Each row has a name. Each question is about the rows just above it. Places in a row count from 1.

[  1  17 -37 -33 -61  20 -44 -55 -22 -49  31  60  53 -61 -91]  L
[ 25  65  41  40  46  32  40  72 -42  57 -59  33 -54   1  45]  B
[ -6 -12  -8  16   3 -19  85  50 -18  82 -62 -42 -23 -16 -53]  V
[-29 -36 -66  42 -69 -64  24 -55   3  63  36 -49  48 -41 -91]  X
key -> tag
[-43] -> k956
[-44] -> k591
[53] -> k905
[1] -> k820
[-23] -> k103
[48] -> k645
[52] -> k505
Join L by its entry at place 13: : k905
Count the entries of [ 25  65  41  40  46  32  40  72 -42  57 -59  33 -54   1  45]: : 15
Is [-66  42] printed in one of the named rows, side by side and in this order? : yes
Does one of the named rows hold [65 25] side by side, in this order? : no
Number of entries in [ -6 -12  -8  16   3 -19  85  50 -18  82 -62 -42 -23 -16 -53]: : 15
Whose row is [-29 -36 -66  42 -69 -64  24 -55   3  63  36 -49  48 -41 -91]? : X
How many entries does [25 65 41 40 46 32 40 72] have? : 8

[ 0 67  2  0 -3]  A
[11 76  1  6 -2]  T
[-6 79 -1  7  1]  H
[ 2 69  7  5  2]  G
Does one of the named rows hold [ 0 67  2] side by side, in this order? : yes
Changed T: [11 76  0  6 -2]. Place and old value: : 3, [1]
key -> tag
[-7] -> k624
[-1] -> k420
[-6] -> k144
[2] -> k268
[-2] -> k24
Look up the entry of H at place 3 in the table: : k420
Among the named rows, does one hold [-2  6] next to each other, in this order? : no
[11 76  1  6 -2] is in which row? : T

[-23 -62  -9  46  -6 -33 -37 -30  18 -35 -37] -> R
[ 17 -20   9 -40 -31  23 -32 -28   6  29   8] -> M
[ 49  31   4 -73 -60  39 -26  -5  -1  21  38] -> J
[12 20 53 75  0 15 21 17 40 61 27] -> E
[  6 -47 -30 -22 -21 -53 -13 -40 -29 -23 -49] -> N
[-62 -18 -39  30  47 -44  -1  21 -61 -78 -27] -> Q
[-16 -47 -30 -22 -21 -53 -13 -40 -29 -23 -49] -> P
[  0   5  -2  44  50  -8  58  41 -34  -3   4] -> U
Does one of the named rows hold [-28 -32  23 -31] side by side, in this order? : no
How many entries does [-16 -47 -30 -22] have? : 4
Changed M: [ 17 -21   9 -40 -31  23 -32 -28   6  29   8]. Place and old value: : 2, [-20]
Where does [ 49  31   4 -73 -60  39 -26  -5  -1  21  39] differ from J, and what was there? : 11, [38]
Is [-28 -23 -49] printed in one of the named rows, side by side and in this order? : no
How many entries does [  0   5  -2  44  50  -8  58  41 -34] have? : 9

[ 76  13  21  78  44 -17   1  19  15] : muki
[ 42  -6   7  44  46 -18 -19  47  45] : tisip
[ 90   3 -49   6 -37 -12  13  81  85] : nemid
[ -2  17  11  34  55 -16   1  64  56] : nilu
[ 45  27 -35  39  30 -87 -17  46  10] : pil
[ 52  26  15  34  19  25 -10  65  45] : feke
[ 40  22  -5  -8   2 -36 -20  88  63] : dip
[ 14  62  -4  33  43   0 -39  67  15] : fami
[29 32 47 58 88 20 -8 43 18] : dedel
[-22  75  25  89 -25  24   3  30  84] : Bofa
Is [-20  88] printed in one of the named rows, side by side and in this order? : yes
One entry of dip was changed: [ 40  22  -4  -8   2 -36 -20  88  63]. Where, and from what? : 3, [-5]
Changed Bofa: [-22  75  25  89 -24  24   3  30  84]. Place and old value: : 5, [-25]
tags:
[33] -> k824
[39] -> k720
[30] -> k964
[34] -> k303
[40] -> k496
Join pil by its entry at place 4: : k720

[-34  66   7   2 -26  25   5  22  22 -17  19  -5  22  50  -3  -1] = S
[-48   5 -13  19 -17  -3   2   7   2  -3  12   7  -7 -18  33  12] = D
[ 83  37 -15 -42 -37  28  18  19 -55 -24  23 -21  22  30  19 -31] = C
[-24   2   7  16   1  33   3   2  18   0  35 -21  -5 -13  -1   4] = K
[-13 -28  -4  14 -11  51  18  -1 -20  15  19 -50 -10  29  17  -4] = Z
[-33   7   5  30 -13  14  -2   4 -14  -2   7   5  -5   6  21  15] = W
Is [12  7] printed in one of the named rows, side by side and in this order? : yes
Among the named rows, does one hold [ 14 -11  51] next to each other, in this order? : yes
Number of entries in [ 83  37 -15 -42 -37  28  18]: : 7
Is [18 -1] printed in one of the named rows, side by side and in this order? : yes
Is [ 14  -2   4 -14] printed in one of the named rows, side by side and in this order? : yes

[-50   5  -9 -34  -9   0 -38 -10   6  -9  13  38   2  24  40  -9  41 -48
  63  27  31   2  12  -9 -16 -46  49   2 -16   0  19 -36   5  40   3   0
 -78  10 -92  -7 -18 -33  -3  40  28  14 -30   6  12  18  13 -75 -28   8
 -12  22  27  15]  buk
[ -8 -41 -35  -7 -38  34   9   3  25  35  10  -9  -3 -41  24  12  11 -13
  12  -9  14  -5  39  11  58  33 -22  -3  19   4  -5  13  11 -65  24   7
  39  16  37 -18  21  26   5  31  -5 -17  10  -9  28 -13  -3 -29  11   2
  38  31 -36  10]  Kupa
[-12 -32  22 -29  -3 -66  22   5 -41 -27 -48 -21  70  11 -40   8 -57  53
 -41 -12 -14   0 -15  -8  20  23  -5 -27 -12 -38 -12  -7 -67   2   4  56
  59   6   3   0   2 -10  28 -34  -5 -30 -31  29  32 -14 -23  32 -47  16
  30  31  -4 -39]  subuf
[ -2 -47 -39 -34  65 -74 -21 -10   0  58  20  55 -46  50  69 -14 -41 -28
  39  -3  23 -65 -24  23   9  19 -13 -14  -3 -46  28 -30  22  37  81 -46
  -7 -14 -58  -8 -55  36 -15  34 -20  -6 -20 -10 -61  22  33 -11   8  28
 -17  34  25  32]  Komi
[ -8 -41 -35  -7 -38  34   9   3  25  35  10  -9  -3 -41  24  12  11 -13
  12  -9  14  -5  39  11  58  33 -22  -3  19   4  -5  13  11 -65  24   7
  39  16  37 -18  21  26   5  31  -5 -17  10  -9  28  29  24 -24  46  38
   5 -31 -22 -44]  pifop
[-37  23 -33 -70 -31   2 -36  44  35  -1  18  12  10   4  50 -20  17 -65
   5  41  28  20  22 -10  31  19  -9 -33 -17  -6  -9  -4   8 -50   3 -18
  -9  36  15 -18  -7 -11 -23  44  11  23   3   9  20  30   1 -68 -10  -1
  13 -20  10  25]  Filim
[-42 -43  13 -19   4   1  16 -32 -25  17  27  30  33  18  10 -19 -29 -20
  34 -13  22  42  -6 -18 -17 -16   8   5 -49  53  42  12 -18  20  17 -40
 -28 -15 -17   9  39  37  16  53 -26  31 -10 -21  56   3 -35 -31 -12  16
 -23  18 -21 -24]  Vitol
[-37   9 -33 -70 -31   2 -36  44  35  -1  18  12  10   4  50 -20  17 -65
   5  41   8  20  22 -10  31  19  -9 -33 -17  -6  -9  -4   8 -50   3 -52
  -9  36  15 -18  -7 -11 -23  15  11  23   3   9  20  30  20 -68 -10  -1
 -34 -20  10  25]  besa
Is [ 11 -65  24] printed in one of the named rows, side by side and in this order? : yes
key -> tag
[42] -> k909
[-13] -> k468
[-12] -> k585
[41] -> k984
[-4] -> k554
[-17] -> k544
[-3] -> k961
The tag of besa, keyed by place 20: : k984

[ -1   9   2 -20  -1   2 -20 -31 -18 -51  -2] -> mot
[ 48  -6 -22  18   2  14 -18   4  -7   2 -51] -> donam
[  7 -11   5 -31  18  33  13  12   8  -9  -4] -> vulu
[ 19 -16  -8 -18   0  -1  71 -25  -1 -13  10] -> tuk
[-15  14  14  13 -35  50  -3  -2  37  30   7] -> dakip
[-6 26 -5 12 17 -5  0 -8  9 12 -2] -> Nanot
[-18   2 -13   4  19  29   1  -2 -27   8   5] -> rap
key -> tag
[14] -> k921
[-18] -> k369
[5] -> k49
[-19] -> k897
[-17] -> k550
[29] -> k492
[13] -> k200
[4] -> k407
[12] -> k534
[-20] -> k856
Look up the entry of rap at place 4 in the table: : k407
How many entries does [ -1   9   2 -20  -1   2 -20 -31 -18 -51  -2] have? : 11
Where do [ 19 -16  -8 -18   0  -1  71 -25  -1 -13  10] appear? : tuk
Which row holds [-6 26 -5 12 17 -5  0 -8  9 12 -2]? : Nanot
Where does [  7 -11   5 -31  18  33  13  13   8  -9  -4] differ from vulu, and what was there? : 8, [12]
One entry of vulu was changed: [  7 -12   5 -31  18  33  13  12   8  -9  -4]. Where, and from what? : 2, [-11]

[ -2 -25   5 -16  -5  -7  54   0  11 -36   8   6  15 -20   8 -12  11  27
  33  21  43  22  19  -6   7  15 -12   6  -8 -17 -12 -23   1 -19   9 -40
   9  12 -37   5  12 -18 -34  15   9  -6  -3 -45 -31  39   8  29] = damud
[ 15 -11  19  -6  11  -4  24 -51   6   5  -8  -2  -1  11   4 -15  -4 -13
  26  17  22 -19  63  -7   7  14 -31 -14  11   7 -12  -6  22  -4 -19 -22
 -16 -15 -15   8  32   5  -4 -17 -17  -6 -15  16 -10  40  34   0] = vifeg
[-25 -29 -13  -6  -6 -57  12   7 -16   8   1   8  18  -4  33 -31 -36   2
  14   2  -3   6   3  -9 -31  23  36  19  -3 -17  -9   8  53   0  -6   3
   0  -5  -3  40  11 -26 -49  38 -19 -17  10 -35  11  28 -17 -16] = bosa
[ 28   9 -12  20  -5 -22 -34 -26 -52  14  23 -18  21  26   1 -19 -18  -7
 -24 -11 -21 -12   6   4 -23  15 -12  -5  23 -12   9  14  30  14 -15  23
 -10 -22  -4 -12   5  12  28   0  -5  10  -4  10  31  33   9 -34] = fakiv
[ 13 -10  25  -6  12   1  31 -41   5   2  -4  -1   6   8   7 -14  -6 -12
  24  18  27 -18  62  -6   8  16 -27 -15   8   7 -15  -4  15  -2 -20 -35
 -14 -15 -13   8  34   0   3 -15 -21  -6 -16   9 -13  48  46  -7] = viz
[ 26  19 -19   5  21 -14 -22  -3   2  24  -2 -10  -4 -21 -77  41  29 -27
  36 -14 -61 -28 -28 -23  69   6  -3 -22 -36  11 -24  19 -21  -6  -2  45
   8   4  17 -31  13  13   4  -9  -5   5 -18  66  -4 -38  21 -10] = kofis
Where does [ 28   8 -12  20  -5 -22 -34 -26 -52  14  23 -18  21  26   1 -19 -18  -7
 -24 -11 -21 -12   6   4 -23  15 -12  -5  23 -12   9  14  30  14 -15  23
 -10 -22  -4 -12   5  12  28   0  -5  10  -4  10  31  33   9 -34] differ from fakiv, and what was there? : 2, [9]
tags:
[7] -> k13
[6] -> k432
[2] -> k688
[8] -> k251
[9] -> k800
Look up the entry of bosa at place 10 in the table: : k251
Which row holds [ 28   9 -12  20  -5 -22 -34 -26 -52  14  23 -18  21  26   1 -19 -18  -7
 -24 -11 -21 -12   6   4 -23  15 -12  -5  23 -12   9  14  30  14 -15  23
 -10 -22  -4 -12   5  12  28   0  -5  10  -4  10  31  33   9 -34]? : fakiv
How many entries does [ 28   9 -12  20  -5 -22 -34 -26 -52  14  23 -18  21  26   1 -19 -18  -7
 -24 -11 -21 -12   6   4 -23  15 -12] have? : 27
Where does [-24 -29 -13  -6  -6 -57  12   7 -16   8   1   8  18  -4  33 -31 -36   2
  14   2  -3   6   3  -9 -31  23  36  19  -3 -17  -9   8  53   0  -6   3
   0  -5  -3  40  11 -26 -49  38 -19 -17  10 -35  11  28 -17 -16] differ from bosa, and what was there? : 1, [-25]
Which row holds [ 15 -11  19  -6  11  -4  24 -51   6   5  -8  -2  -1  11   4 -15  -4 -13
  26  17  22 -19  63  -7   7  14 -31 -14  11   7 -12  -6  22  -4 -19 -22
 -16 -15 -15   8  32   5  -4 -17 -17  -6 -15  16 -10  40  34   0]? : vifeg
Among the named rows, does one hold [-27 -28] next to each other, in this order? : no

[  5  12 -27  88 -14  -5  53 -28  27] = Demim
[ -7 -18 -18  -9 -46   1   0  29   9] = tete
[ 39  -1   6 -35 -52 -21 -14  60  -4] = rov
[ 12  18 -10 -26  53  -7 -24  -5 -29] = dofek
[ -7 -18 -18  -9 -46  46 -13  14 -28] = Desed
[ 12   3 -41   4  53  76   6  22 -26] = zin
[ -3 -31  -8  34 -13  -8  44  16  -9] = deses
[ -7 -18 -18  -9 -46   1   0 -10 -26] = Sekig
[ 39  -2   7  39  23 -33  16   0   6] = lila
Count the entries of [ -3 -31  -8  34 -13  -8  44  16  -9]: : 9
Count the entries of [  5  12 -27]: : 3
key -> tag
[-14] -> k709
[44] -> k194
[-1] -> k771
[39] -> k150
The tag of rov, keyed by place 7: : k709

